Small tables with named rows and columns. After each table, cells are looked up by row and column.

besek =
|  | lif | som | favif | lav | pameso |
|---|---|---|---|---|---|
| gere | 761 | 355 | 385 | 707 | 763 |
| bulumi | 479 | 590 | 734 | 553 | 244 |
| vuzuva | 723 | 214 | 451 | 315 | 311 |

What is the som of vuzuva in besek? 214
What is the som of bulumi in besek? 590
What is the pameso of bulumi in besek? 244
What is the lif of bulumi in besek? 479
What is the lif of vuzuva in besek? 723
What is the pameso of gere in besek? 763
What is the lif of gere in besek? 761
What is the lav of vuzuva in besek? 315
What is the favif of bulumi in besek? 734
What is the favif of vuzuva in besek? 451
What is the favif of gere in besek? 385
What is the lav of bulumi in besek? 553
What is the pameso of vuzuva in besek? 311
What is the som of gere in besek? 355
What is the lav of gere in besek? 707
Which row has the largest favif? bulumi

devepun.csv
,zofes,nid,mapun,lebak,tovom,suvel,kozu,tave
lokezeg,111,118,131,135,101,141,81,115
fametu,141,188,116,130,92,133,114,133
futomo,151,145,140,63,67,121,144,121
lefadu,132,151,144,112,104,132,138,132
fud,156,180,138,178,83,124,88,105
sig,110,254,135,123,123,124,143,124
videf,107,235,127,113,39,146,135,103

tave of futomo = 121
lebak of sig = 123
suvel of fametu = 133
mapun of fud = 138
lebak of videf = 113
mapun of fametu = 116
suvel of lefadu = 132
zofes of futomo = 151
mapun of futomo = 140
kozu of lefadu = 138
lebak of lokezeg = 135
tovom of videf = 39
tovom of sig = 123
Row with the largest lebak: fud

nolo.tsv
	tafezez	nem	rodal	gisob	tosovi	bozifu	rede	veb	marav
raz	0.54	0.05	-0.35	-0.32	-0.28	0.02	-0.32	-0.39	-0.43
biti	0.19	-0.13	-0.36	-0.26	-0.05	-0.62	-0.29	-0.33	-0.18
vumopuv	0.67	-0.31	-0.68	-0.11	-0.12	-0.57	-0.52	-0.46	-0.15
dob	0.67	-0.04	-0.66	0.00	-0.26	-0.37	-0.35	-0.58	-0.53
biv	0.64	-0.12	-0.83	-0.04	-0.49	-0.39	-0.32	-0.64	-0.44
zel	0.52	0.07	-0.46	-0.36	-0.13	-0.33	-0.28	-0.34	-0.27
medemom	0.88	-0.16	-0.72	-0.19	-0.19	-0.34	-0.48	-0.44	-0.20
miravod	0.34	-0.02	-0.48	-0.25	-0.37	-0.36	-0.25	-0.40	-0.24
kot	0.35	0.33	-0.50	-0.52	0.03	-0.70	0.03	-0.15	-0.20
kilina	0.64	-0.25	-0.50	-0.32	0.23	-0.62	-0.38	-0.17	-0.10
gev	0.46	-0.01	-0.46	-0.28	-0.47	0.04	-0.20	-0.43	-0.50
dugiv	0.55	0.16	-0.61	-0.38	-0.15	-0.62	-0.24	-0.31	-0.08

What is the nem of medemom in nolo? -0.16
What is the rede of dob in nolo? -0.35
What is the tosovi of zel in nolo? -0.13
What is the bozifu of biv in nolo? -0.39
What is the marav of vumopuv in nolo? -0.15
What is the tafezez of biv in nolo? 0.64
What is the nem of vumopuv in nolo? -0.31
What is the gisob of dob in nolo? 0.00
What is the gisob of raz in nolo? -0.32
What is the marav of biti in nolo? -0.18
What is the marav of kilina in nolo? -0.10
What is the rodal of dugiv in nolo? -0.61
What is the rede of biti in nolo? -0.29
What is the tosovi of raz in nolo? -0.28
What is the rede of medemom in nolo? -0.48
What is the veb of kilina in nolo? -0.17
What is the marav of gev in nolo? -0.50
Which row has the largest tafezez? medemom

gof =
         dar  dazi  nela  lanod  bil  sigagan  mimin  baso  fov
bebarur  254    51    53     90  243      228    253   211  249
kip      110   120   251    248   51       41     58   254   44
gatog     43   252   202    233   43      202     43   117   64
bap      232   224    47    109  200      250    248    47  249
nel      247    64   108     47  255      250    251   224  194
kodokef   60   158   252    125  157       43     43   254   43
ruza      43   252   198    240   43      214     42   121   58
sesu      49   236   248     50  211      167     52   137   55

dazi of nel: 64
dar of kip: 110
bil of ruza: 43
dar of nel: 247
mimin of ruza: 42
baso of gatog: 117
baso of kodokef: 254
nela of sesu: 248
fov of gatog: 64
bil of kodokef: 157
dazi of ruza: 252
lanod of nel: 47
bil of bebarur: 243
dazi of kodokef: 158

sul:
fields: goz, nof, sodi, zok, ledibo, zos, kap, bol, kor
boved: [136, 97, 137, 122, 104, 71, 67, 78, 128]
mel: [176, 123, 117, 124, 110, 65, 33, 77, 172]
tisazut: [130, 124, 90, 106, 115, 95, 85, 110, 124]
mavifa: [25, 88, 89, 84, 99, 160, 191, 140, 36]
guda: [176, 110, 139, 130, 107, 50, 27, 64, 166]
duz: [195, 121, 132, 132, 111, 44, 10, 63, 184]
tevoku: [151, 95, 148, 128, 102, 60, 49, 66, 143]

kor of mel is 172
zos of boved is 71
zok of mavifa is 84
zok of tisazut is 106
sodi of guda is 139
zok of boved is 122
bol of guda is 64
goz of mavifa is 25
goz of mel is 176
ledibo of mel is 110
kor of tisazut is 124
nof of duz is 121
bol of tevoku is 66
ledibo of tisazut is 115
bol of boved is 78
nof of guda is 110
goz of duz is 195
ledibo of duz is 111
nof of tevoku is 95
sodi of mel is 117
Which row has the largest goz? duz

zof:
         mazu  nanolus  tiz  gemesu  budus  fezup  gisosas
budaru     85       80   98      78    112    106      136
roz       101      110  105      96     99     97      114
guvo       87      106  106     111    117    102      124
leno      106      129  121     107    107    102       93
mibiki     99       93   91     138    102    104       87
fum       130       77  108      92     76     91       47
papug      99       82  128      82    104     95      145
rapu       93       81   92     110    103     73      197
tovep     101      102  120     108    104     92       98
zana      100      108   96      76    101    104      124
zade       96       78   99      99    100     89      100
leta      104      114  104     101    103    101      102
kes        98      107  101      77    106    109      110
nuzadan   118       65  102     149     85     96       93

gemesu of fum = 92
nanolus of zade = 78
fezup of nuzadan = 96
gisosas of tovep = 98
gisosas of rapu = 197
tiz of mibiki = 91
gisosas of nuzadan = 93
fezup of roz = 97
mazu of fum = 130
mazu of kes = 98
gemesu of kes = 77
Which row has the largest mazu? fum

